In the rows, 128 means zero.
The rows of D fall into 4 groups, and each row is roughly a mix of its group's hidden directions; one row fits no group.
D, 137 rows:
[[157 127 121 215 131 146 122 112 129 181 114 149 127 108]
 [159 144 151 110  52  94 137  93 150 133 137 163 104 145]
 [131 156 116 112 114 125 132  45 129 133 143 179  91 151]
 [168 155 143 154  49 117 101 131 159 121 128 129 137 166]
 [ 84 185 121 155 139 120 142 116 103  90  90 179 125 147]
 [ 87 174 124 143 142 111 138 127 103  93  84 186 115 160]
 [165 106 127 172  94 114  74 119 164 148 179 123 110 141]
 [128 106 120  87 204 178 151 101 120 125 105 152 123 127]
 [125  83 132 150 136 139 101 165 115 129 132  52 151  87]
 [154 149 127 127  70 110  96 183 159 111 100 108 148 163]
 [179  78 133 123  97 132 100 136 156 166 156  77 131 110]
 [107 181 145 144 117 141 157 159 149  71 149 123 182 128]
 [ 62 140 125 141 163 100 145 162  97 117 186 114 137 124]
 [107 147 142 191 157 147 166 100  77 160 130 157 133 131]
 [156 107 133 115 133 137 151 192 132 159  63 108 154 104]
 [158 162 125 103 112 131 143 107 157 126  87 199 113 168]
 [145 157  82 121  71 112  75 100 162 132 138  92 120 126]
 [137  99 170 155 136 122 146 199 110 127  71 144 142 134]
 [ 94 111 165 178 145 109 146 193 101 118 153 114 152 117]
 [145  94  94 134 152 127  91 189 163 146 109  91 136  92]
 [134  99 172 132 139 136 168 189  90 145  85 112 156 130]
 [133 184  79  86 103 134 117 101 184 105 144 119 140 120]
 [160 147 118 175  89 147 104  93 105 164  73 121 126 152]
 [143 137 105 142  76 115  73  70 140 112  96 129  94 118]
 [100 132 141  68 164 115 169 125 109 115 131 182 106 164]
 [144 166 156 144  75 111 135 177 137 115 116 141 154 186]
 [115 113 127 162 117 117 127 172 104 148 109  64 154  72]
 [117  96 143 104 151 127 160 186  89 164 123  77 152 118]
 [117 157  86 132 142 156  88  87 138  81  70 137 119 121]
 [145 100 167 109 129 141 179 172  95 161  90 101 158 118]
 [132  76 160 178 127 146 102 150 101 119 115  72 146  99]
 [ 85 111 121  71 143 124 112 123 102  92 166  68 128 127]
 [ 89 152 166 157 134 113 150 122 100  91 165 175 124 173]
 [127 160 107 189  86 120  86 107 150 128 176 101 137 120]
 [122 110 139  56 153 113 145 136 107 128 104 166  98 180]
 [105  96 110 114 200 144 150  97 102 149 116 141 106  82]
 [136 161  86  55 121 150 115 116 165  96 103 102 142 129]
 [111 122 111 106 202 151 167  94 120 152 155 164 114 113]
 [129 159 147 156 121 101 161 180 152 117 104 197 136 141]
 [103 160 126 116 141 118 116 137 114  87  98 177 112 201]
 [131 168 125 118 117 112 145  86 142 128 137 207  98 166]
 [141  96 164 184 146 131 143  95 104 161 137 184 100 133]
 [142 165 170 140  85 115 160 161 147 113 152 161 153 177]
 [113  94  96  89 165 147 106  88 124 127 153  80 115  83]
 [124 142 153 133 140 108 167 212 149 119 129 166 153 146]
 [ 89 134 107 152 193 137  96 162 110  97 115 147 125 175]
 [130 188  87  90 115 157 124 127 168  92 109 103 164 127]
 [121 132 134 170 122 127 128  43 110 134 140 169  93 109]
 [130 134 129 153 185 149 184 171 139 163 128 162 156 108]
 [195 118 148 118  60 134 136 110 150 168 104 117 132 122]
 [149  76 126 115 121 128 104 143 144 151 167  60 135  86]
 [135 149  97 130 131 133  73  95 157  92 112 171  98 175]
 [117 197 132 155 121 144 165  89 130 106 126 185 140 148]
 [121  77 171 179 133 133 125 161  88 132 132  82 146 103]
 [143 108 129 101 188 173 153 135 125 127  62 158 132 131]
 [146 164 116 195 129 163 104 130 130 124  80 152 145 169]
 [ 93 183 126 150 161 144 157 113 135  91 165 175 145 150]
 [122 170 125 104  98 128 138  46 114 118 133 161 104 159]
 [120  89 125 151 151 114  95 202 150 118 160  91 142 110]
 [171 119 129 167  74 127  85  70 143 145 122 137 100 127]
 [136 103 118 122 147 130 112  56 145 139 181 160  84 118]
 [175 103 110  83 112 156 118 125 148 158  89  75 140 100]
 [162 117 134 148  58 112 116 102 149 156 142  93 126  76]
 [115 163 131 134 171 150 151 143 120 107 101 188 136 188]
 [187 109 107 146 124 140 114 126 189 164 102 154 119  90]
 [138 167 139 102 121 128 166 114 131 124  94 201 118 176]
 [140 138 129  97 161 147 175 166 135 134  58 167 143 129]
 [ 84  98 126 145 171 139 116 146  68 123 115  72 137 109]
 [120 139 122 160 163 122 158 109 157 146 188 189 116 103]
 [160  80 173 172 110 134  97 160 123 109  75 133 126 140]
 [127 149 170 148 125 126 156 138 115 101 102 198 127 182]
 [159 136 160 162 112 129 153 137 137 129  65 196 124 139]
 [ 85  85 114  82 184 122 120 143  91 118 124  91 113 108]
 [155  90 117 115  83 112  67 105 133 146 141  74 104 127]
 [149 171 155 147  78 127 144 165 127 130 110 136 160 191]
 [160 112 121 116 169 144 162 187 163 164  97 154 146 111]
 [105 112 128 140 161 126 128 209 138 105 131  90 162  94]
 [129 117 164 148 131 101 163 120  94 171 139 190  97 163]
 [120 107 120  93 101 128  80  77 111 107 156  68 110 132]
 [ 79 144 138  88 118 122 128  85  78  86 156  98 121 153]
 [115 156 125 147 115 121 109  58 136  99 170 173  98 152]
 [114  79 169 172 162 125 144 147  66 157 124 133 119 134]
 [118 108 172 172 127 102 152 200  95 140 104 134 142 131]
 [123 154 149 187  87 121 122  66  93 129 132 154 110 152]
 [149 162  96  88  78 123  94 128 183  95 112 105 137 127]
 [110  90 141  45 143  97 163 134 111 136 141 123 105 104]
 [ 85 162 158 107 122 115 179 167 104  95 155 111 167 135]
 [162 129 124 194  96 127  70 161 158 126 118 124 136 157]
 [135  70 168 187 135 128 120 165  91 149 107 106 132 110]
 [137 102 104 127 174 167 137  66 113 170 122 125 112  85]
 [ 98 138 138  79 165 126 181 150  96 113  77 159 130 135]
 [102 141 136  86 158 112 157 118 105 115 117 193  98 175]
 [130 169  76 110 148 174 114  68 162 114 146 120 138 121]
 [104 141 159 148 116 139 139 126  72 130 175  85 156 177]
 [ 85 126 142  85 170 101 175 143 124 109 173 167 116 122]
 [118 107 122 149 101 119  74  59 103 119 151  97  93 118]
 [ 99 161 144 142 155 149 180 177  95 121 103 119 178 134]
 [137  92 180 170  99  87 131 186 110 136 106 144 121 134]
 [133 120 106 146 142 158 119  39 109 156 124 126 104  94]
 [173 116 125 162  71 134  86 132 144 148  97  79 141 111]
 [ 88 145 132  75 172 128 181 100 103 114 144 168 116 138]
 [ 96 175 109 159 164 147 121 105 106  99 108 173 124 177]
 [154 151 118 182  59  99  87 126 165 136 139 129 123 124]
 [109 115 149 159 176 141 168 174  77 155  96 132 148 130]
 [104 116 123  80 194 147 172  94 105 141 153 152 114 123]
 [164 117 121 164 126 158  93 170 129 141  59 105 149 150]
 [ 87 133 146 123 159 120 151 206 104 103 140 108 162 151]
 [144 146  97  92 114 141 108  42 140 133 128 147  94 143]
 [123 160 120 186 148 135 155  99 149 148 179 180 129 111]
 [150 114  96  77 114 138 117 121 155 156 151  60 140  91]
 [186 133 134 130  80 141  96 113 194 105 120 150 127 147]
 [147  54 168 142 130 116 104 160  99 136  84 127 104 138]
 [103 102 100 136 148 133  83 140 116 125 162  50 137 101]
 [ 99 121 118 126 118 133  90  96 101 109 182  55 132 127]
 [151 148 146  94 111 158 187 112 120 135  60 138 150 111]
 [150 131 108  82 172 183 140  93 145 119  77 155 127 133]
 [132 167 146 119 124 132 167 121 126 112  80 201 126 166]
 [148  92 156 107 119 140 166 159 106 167 118  71 158  94]
 [117 146 122 154 154 124  97 140 135 103 141 183 111 204]
 [153 147 113 108 108 136 116  49 143 133 117 175  92 155]
 [166 140 103 144 156 172 153 141 140 184  75 136 153 114]
 [159 156 152 161  95 130 143 120 164 104  89 197 127 134]
 [119  86 135 174 134 130  90 132  68 156 122  75 122 136]
 [126 187 153 137  71 110 147 121 135  94 126 169 137 172]
 [154  56 158 146 134 109 109 122 110 159 107 159  80 132]
 [103 107 161 176 171 130 167 143  69 161 139 142 130 130]
 [ 74 139 139 128 149 120 150 172 105  98 176  85 163 116]
 [140 110 180 187 108  94 149 153 130 137 138 186 116 127]
 [126 180 106 137  86 124 116 178 147 111 101  84 172 129]
 [135  65 131  61 159 139 117 142 113 141 135  78 120 129]
 [129  88 134  74 170 160 146 136 109 148 166  75 145 130]
 [166  85 128 103 123 153 129 103 141 171 171  75 134  95]
 [107 113 129  52 162 136 173  88  97 140 142 125 114 114]
 [142 107 137 176  83 108  71 171 131 119 111  83 135 130]
 [152  85 117 110  91 112  70 104 132 147 153  75 101 125]
 [159 128 161 130 101 170 113  79 124  84  84 144 128 168]
 [158  93 132  50 135 154 146  91 113 164 127 103 118 137]]

One row of each group comes first, with its name. Which group is each row after those in?
[153  78 138  80 105 116 120 168 129 145 102  70 133 101]
(107)
[ 97 149 138 149 138 116 115  90 109  95 161 180  99 184]
(124)
[131  74 128  87 179 155 136 146 115 156 159  78 139 117]
(48)
[ 95 174  94 153 130 134 125  95 124 135 201  96 145 117]
(54)

[ 70 147 117 125 136 125 121  68  64 102 122 112 109 129]
(48)
[107 113 140 110 111 129 108  53  71 117 144 102  98 147]
(48)
[123 101 136 113  97 118  79 138 117 110 172  54 131 151]
(48)
[116 170 122 161 123 119 107 110 158  75 132 192 114 158]
(124)
[138 131 129 143 115 163  76  66 130  73 106 134 114 158]
(124)
[112 104 156  91 178 132 184 165  94 136  95 153 132 132]
(54)
[186  99 115  83 121 163 119  93 139 169  85 113 117 130]
(48)
[151 136 119 167 132 160  97 167 124 127  54 117 152 160]
(107)
[168  81 135 122 103 128 111 170 140 159 101  71 142  95]
(107)
[100 162 138 145 176 145 185 166 130 106 123 168 162 121]
(107)
[166 117 128 178  83 116  73 130 169 137 169 118 122 142]
(107)
[163 110 140  49 116 144 153  91 116 157 107 132 113 159]
(107)
[132 149 137 146 109 129 124  47 124 116 139 185  94 152]
(124)
